128 stands for zero in the data rows.
Here is a table of points, one per row:
[126 142  76  90  34  78 186 120 175  57  94 109 219 153  75 166  80 138
 125 157 129 111  91 159 112 186 155 113 123  42 127 112 140 127 103  69
 129  86 139 118 146  42 167 111 103 146 108 131 173 129 166 131  83 114
 154 163 215 239 116 123 255  94 160  58 115 110]
[140 125  32 100 157  70 119 151 113 142 156 124 151 181 125 117 102 157
 141 117 191 120  57 120 140  59 152 115 168 189 167  90 169 224 155 168
 132  98 117 149 179  89 101 116  83 165 123 154 146 178 110 140 110  64
 170 171  92  64 121 222  71  78 197 138 105  81]
[108  84 113  93 188 106 167  76 165 139 108 126  87 137 106 195  98 132
  84 114 141 125  98 152 104 233 136  89  78  53 122 119 120  56  75  29
 109  76 115 178 104  72 151 109 160 233  64 129 251 121 164  65 147 134
 197 139 139 118 137  92  97 108 200 161 191 102]
[ 94 144 122  89 119 119 103 206 125 159 110  97 134 176 143  90 138 153
 124 133 186 160 155 126 255 101 125 126  39  24 190 112 182 181 112 143
 123 110 141 105 129 124 144  62 122 150 126 164 126 162 168 113 130 101
 155 134 147  70 128  93 129 211  17 170  99  86]
[168  60  92  71  87 131 113 132 119 154 127 103 135 188 102 205  76 110
 143 145 132  83  94 128 182 159 102 115 166 156 107  60 177  57 143 143
 120 108 113 113 187 216 110  85 150  96 167 161 181 180  93 139  91 180
  85 165 139  62 169 144  69 179  47 121 145 117]
[149 103  49 153  92 153 140  81 177 128 143 121 108  82 130  83 162 120
  98 129 172 179 102 185  80 162 127 131 124 162 134 132 106 119 135  70
 151 125 139 177  94 122 157 255 149  83  94 105 125  66 188 187  72  72
 123 106  87  70 141  90 123 101  10 120 121 155]
[107  69  67 127 192 166 132 146 152 130 103 146  39 107 141 206 185 125
 133 115  60 255 159 165  93 128 188 137 157 185  82 138 101 160  76 118
 155 123 127  91 123  85 120  92 111 147 111 110  96  94  72 154  77 119
 148 121 152 173 114 171 190 168  80  98 134 183]
[118 193 157 117  84 141 100 218  87 149 111 150 146 134 150  76 101 122
 130  60 191  58  76  84  70 213 134 109 124 213 174 172 138  74 108 124
 117 116 119 133 133 122  84  97 144 126 143 154 113 140 127 117  31 196
 159 145 157  78 133 163 210 125  76 176 152 105]
[128 121 214 167  97  77  66 152 116 174 150 141 129  77 161 145 112 123
 122 126 185 130  50 112  97  54  91 110 147 180  83 129 117 238 187 171
 137 170 106 171  86 244 136  89 136 127 138 123  44 103 148 202 201 136
 161  84 176 162 155  76 151 225 165 111 186 150]
[167 118 190 120 152 170  99 115 140 178 138 129 180 191  97  94  99 124
 124 113 104 129 122  83 112 141 136  93  36  48 151 220 178 138 143 159
 115 106 133 145 191 197 158 170  84 177 143 143  79 166  45 123  50  82
 157 189 104 141 159 159 160  97 129 148 190 133]
[153 169 222 157 180 153  94 134  73 112 129 172 198  75 166 104 173 116
 162  99 130 152  96  69 141 127 134 141 190  51 132 113 115 191 198 115
 163 216 116 151 147 199  74 121  93  72  85 105 204  99  89 133 155 130
 128 103  80  81 119 171  80 224 110 125 103 219]
[160 170  63 150 115 157 139 134 122 108 114 140  95 119 146 123 162 100
 114 199 152 109 177 160  74  32 167 154  91  60  20 104 114 136 108  67
 156 114 138 160 106 123  81 140 128 161 129 109  83 120 141 128  58 151
  42 100 127 140 126  61  99 127 188 157 131 171]
[183  65 134 110 145 101 142 242 116  93 134  76 174 144  73 122  84 116
 117 206 141 198 101 134 186 244 129 137 103 193 202  84  69  83  87 100
 135 136 128  99 126  79  77 156 118 112 173 142  59  92 149  67 119  89
 103 179 114 214 139  81  68 160 213 182 150 115]
[ 96 113 140 166 104 132 155  93 175 189 111 119  93  80 119 155 132  83
 132 108 106 125 136 143 255 107 127  94 207  70 116 157  84 127  78 105
 168 130 122 108 121  76 131 185 167 105 122  92  34  83 165 160 126 204
 113  96 133  94 133 208 117  90 225 152 111 165]
[158 119  95 157 133 172 133 136  56 122 142 113 103  68  37 140 113  58
 129 145 136 225 169  52 130  60 110 141 128 146 170  89  75 139 163 138
 162 183  79  80  96 211  52  91 118  89 157 113 190 130 227 143 183 135
 111 114  47 179 120 110 227  39 138 189 195 147]
[131 179 212  65  74 167  98 151 125 150  91  93 115 179 208 115  95 139
 112 126  85 162  97 147  82 184 171 104 122 154 156  46 187 127 158 169
 104  81 134 138 165 161 137 100 140 111  92 139  83 143 142  78 230  83
  79 154 145  83 155 153 143  44 167 151  91 127]
[124 135 124 116 204 141 145  72 118  82 168 143  99 150  81 125 105 165
 156 118 195  84 123  96 116 231 116 160 104 104 102 102 169 149 139 156
 116 136 148 155 151 131 133  97 142  92 113 157   0 167 144  77 172 163
 116 148  68  78 114 185 186 183 110  87 141  49]
[134 135   0 110 200 175  98 185 115  85 116 123 174 151 121  90 106 143
 103  98 102  97  96 110 150 141  98 180 203  82 176 145 172  61 158 160
 103 109 135 144  97 162 142 105 100 103 138 146  88 129  43 152 212 138
 199 150 186  62 135  59 127  95 161 144 137 130]
[155 124 153 130 224  88  71 192 109 153 140 134  58 152 180 175  88 183
 140 120 189 105 136  81  81 137 119 141  89  40 212 107 164  82 146 191
 132 121 139 128 149 110 127 168 166 112 165 162 190 134  78 181 136 143
  62 115 140 172 171 164 162  90 131  87  84  92]
[133 122 193  80 177  84 104 108 112   0 111 114  33 164 133 110 142 108
 128 104 102  26  94  93 194 130 169 160 167 146 165 149 167 177 138 142
 114  74  97 129 162 167 128 149 172  72 140 156 134 154 149 110  81  67
 166 173 159 191 137  78 103 141 135 173 105  95]
[118 131  87 145 118 148 136 118 148  82 104 138 177  86 134 180 154 100
  92 125 125   9 255 165 132 187  89 118  82 183 105 108  90 212  65 137
 147 146 133 107  76 149 154 130 113 166 143  58 160  68 128 152 164 104
 102 101 106 165 130 210 110 104 115 125 107 181]
[122 190 149 145  57 116 160  89 127 121 118 122  44 118  80 150 116 106
 128 199  79 107 110 116  57 130 140 140 123 103  95 139  65  79  88 204
 150 148 117  64  85  73 117 209  52 196 119  84 120 137 150 182 187 127
 174 113 104  96 100 108  66 191  78 142  90 167]
[146 188  88 165  83 129 139 104 123  67 124 141 135 109 130 139 126 133
 129 136 102 165 121 135 208  26 133 114 138 204 112 199  99  87 128  48
  91 132 123 158 114  92 152 212 163 215 130 124 161 114 102  92 218 144
  41 112  98 171 125 207 148 173  78 122 159 121]
[118  75 197 156 114 146 129 133 139 142 161 122  89  84  92  70 179 137
 165 149  71  64 172 234 170  98 143 140 116 144  89 118  76  67 176  76
 158 150 126 107 138 116  68 148  75 184 173  85 181  93 134 128 144  90
 148  93 162  76 108 122 199  86 136  89 134 105]
[119 102 204 144 136  99 177  43 129  92 131 129 196  97 119 130 146 116
 102 116 109 208 179 132  80  49  83 113 154 144 105  86 111  82  68 112
 125 126 149  64  76  82 150 137 167 115 170 125 136 115 120 147  85  53
  83 116 164  25 115 123 198 181 177 157 108 135]
[121  78 131 110 147 113 122  77 188 138 110 153 158 182 241  59  93 181
 128 128 102  20 149 191  92  51  96  72 182 110 139 142 189  38  67 149
 109  92 168 165 173  29 159  28 111  87  60 132 118 151 142 108 137 165
 173 172  51 203 157 108 124 148  85 107 138 112]
[140 113 112 130  22 198 131 135 114 123 140 156  89 168 129  99 150 134
 156  75 126 141 105 130 137 202 100 150  49 144 140 179 169 185 161 172
 120 133 157 159 158  88 121  45 197  96 133 179 199 174  71 186 165 152
 127 155  87 149 136  92  91 158 227 140  86  80]
[ 91 176 139 163 131  73 135 112 155 208 166 169 162 136 179  37 194 168
 165 107  85 125 211  93 125 155 167  91 255 173  83 118 161 200  92 178
 121 142 152 126 149 148 180 179 137 173  78 117 168 170 107 146 130 191
  71 104 148 135 111   4 118 110  90  69 170 129]
[ 78 171 200 160 123 147 130 143 145 140 136 154 137 137 200 255 167 173
 139 154 141 107 190 143  98  74 140 141 203 163 124 246 156 164 153 115
  94 156 159 126 130 143 183 142  69  80 123 125 161 151 165 100  89 163
 156 119  77  42 112  49  74 106 148  29 139 122]
[ 79 147 103 130 144  98 138  82 158 164 133 104  95  86 114  49 137 130
 102 196 125 172  99 127 155 106 126 155  97 164  38 158  83  87 103 146
 114 129 138 143  68 158 194 111  37  46 149  99 223  91 134  81  79 157
  89  84 127 178  98 199 132 120 170 115  95 144]
[110 187 148 141 188 235  96  52  58 191 167 158 182 119 159 151 144 126
 147 102 128 154 139  99 181  87  82 159  98 228 147  84 132 130 237 168
 106 194 111 117 127 174  99 159 155 128  87 111  61 168 149 141  53 128
 156  65 197 195 109  96  89 136 104 105  73 161]
[109  74  81  95  73  93 135 171 108 106 119  71 146 122  57  72 131 100
 129  83 160 187 173 138   3 164 107 144 130  35 156 122  96  78 179  81
 107 107  94  75 128 155 100 137 192 149 189 173  78 121 146  71 155 101
 169 129 137 241 110 231  29 125 133 163 121  82]
[143 102 135 170 131  48 190 121 141 147 123 131 145  71  98 170 136 105
 125 121  45 116  89 119 111  64 129 138  32 131 103 144  54 167  97 100
 145 150 112 141 111  83 137  81 168 108 138 116  80  82  72  91 153 145
 105 110 161  80  90  70  71   6  23 115 116 155]
These points spread out most along one direction. Take the direction at right angles to it along which they spread out most. Go by this last direction. For each point below, how far along it does it lie, from 0 to 99? The average is 50, and the first point in the table lies past the average. One standard deviation of the points above along it is 16.
[168  60  92  71  87 131 113 132 119 154 127 103 135 188 102 205  76 110
 143 145 132  83  94 128 182 159 102 115 166 156 107  60 177  57 143 143
 120 108 113 113 187 216 110  85 150  96 167 161 181 180  93 139  91 180
  85 165 139  62 169 144  69 179  47 121 145 117] 44
[121  78 131 110 147 113 122  77 188 138 110 153 158 182 241  59  93 181
 128 128 102  20 149 191  92  51  96  72 182 110 139 142 189  38  67 149
 109  92 168 165 173  29 159  28 111  87  60 132 118 151 142 108 137 165
 173 172  51 203 157 108 124 148  85 107 138 112] 50
[140 113 112 130  22 198 131 135 114 123 140 156  89 168 129  99 150 134
 156  75 126 141 105 130 137 202 100 150  49 144 140 179 169 185 161 172
 120 133 157 159 158  88 121  45 197  96 133 179 199 174  71 186 165 152
 127 155  87 149 136  92  91 158 227 140  86  80] 44
[110 187 148 141 188 235  96  52  58 191 167 158 182 119 159 151 144 126
 147 102 128 154 139  99 181  87  82 159  98 228 147  84 132 130 237 168
 106 194 111 117 127 174  99 159 155 128  87 111  61 168 149 141  53 128
 156  65 197 195 109  96  89 136 104 105  73 161] 20
[143 102 135 170 131  48 190 121 141 147 123 131 145  71  98 170 136 105
 125 121  45 116  89 119 111  64 129 138  32 131 103 144  54 167  97 100
 145 150 112 141 111  83 137  81 168 108 138 116  80  82  72  91 153 145
 105 110 161  80  90  70  71   6  23 115 116 155] 57
[134 135   0 110 200 175  98 185 115  85 116 123 174 151 121  90 106 143
 103  98 102  97  96 110 150 141  98 180 203  82 176 145 172  61 158 160
 103 109 135 144  97 162 142 105 100 103 138 146  88 129  43 152 212 138
 199 150 186  62 135  59 127  95 161 144 137 130] 44
[155 124 153 130 224  88  71 192 109 153 140 134  58 152 180 175  88 183
 140 120 189 105 136  81  81 137 119 141  89  40 212 107 164  82 146 191
 132 121 139 128 149 110 127 168 166 112 165 162 190 134  78 181 136 143
  62 115 140 172 171 164 162  90 131  87  84  92] 45
[ 94 144 122  89 119 119 103 206 125 159 110  97 134 176 143  90 138 153
 124 133 186 160 155 126 255 101 125 126  39  24 190 112 182 181 112 143
 123 110 141 105 129 124 144  62 122 150 126 164 126 162 168 113 130 101
 155 134 147  70 128  93 129 211  17 170  99  86] 44
[149 103  49 153  92 153 140  81 177 128 143 121 108  82 130  83 162 120
  98 129 172 179 102 185  80 162 127 131 124 162 134 132 106 119 135  70
 151 125 139 177  94 122 157 255 149  83  94 105 125  66 188 187  72  72
 123 106  87  70 141  90 123 101  10 120 121 155] 58
[ 79 147 103 130 144  98 138  82 158 164 133 104  95  86 114  49 137 130
 102 196 125 172  99 127 155 106 126 155  97 164  38 158  83  87 103 146
 114 129 138 143  68 158 194 111  37  46 149  99 223  91 134  81  79 157
  89  84 127 178  98 199 132 120 170 115  95 144] 58
[109  74  81  95  73  93 135 171 108 106 119  71 146 122  57  72 131 100
 129  83 160 187 173 138   3 164 107 144 130  35 156 122  96  78 179  81
 107 107  94  75 128 155 100 137 192 149 189 173  78 121 146  71 155 101
 169 129 137 241 110 231  29 125 133 163 121  82] 76
[140 125  32 100 157  70 119 151 113 142 156 124 151 181 125 117 102 157
 141 117 191 120  57 120 140  59 152 115 168 189 167  90 169 224 155 168
 132  98 117 149 179  89 101 116  83 165 123 154 146 178 110 140 110  64
 170 171  92  64 121 222  71  78 197 138 105  81] 44
[133 122 193  80 177  84 104 108 112   0 111 114  33 164 133 110 142 108
 128 104 102  26  94  93 194 130 169 160 167 146 165 149 167 177 138 142
 114  74  97 129 162 167 128 149 172  72 140 156 134 154 149 110  81  67
 166 173 159 191 137  78 103 141 135 173 105  95] 44
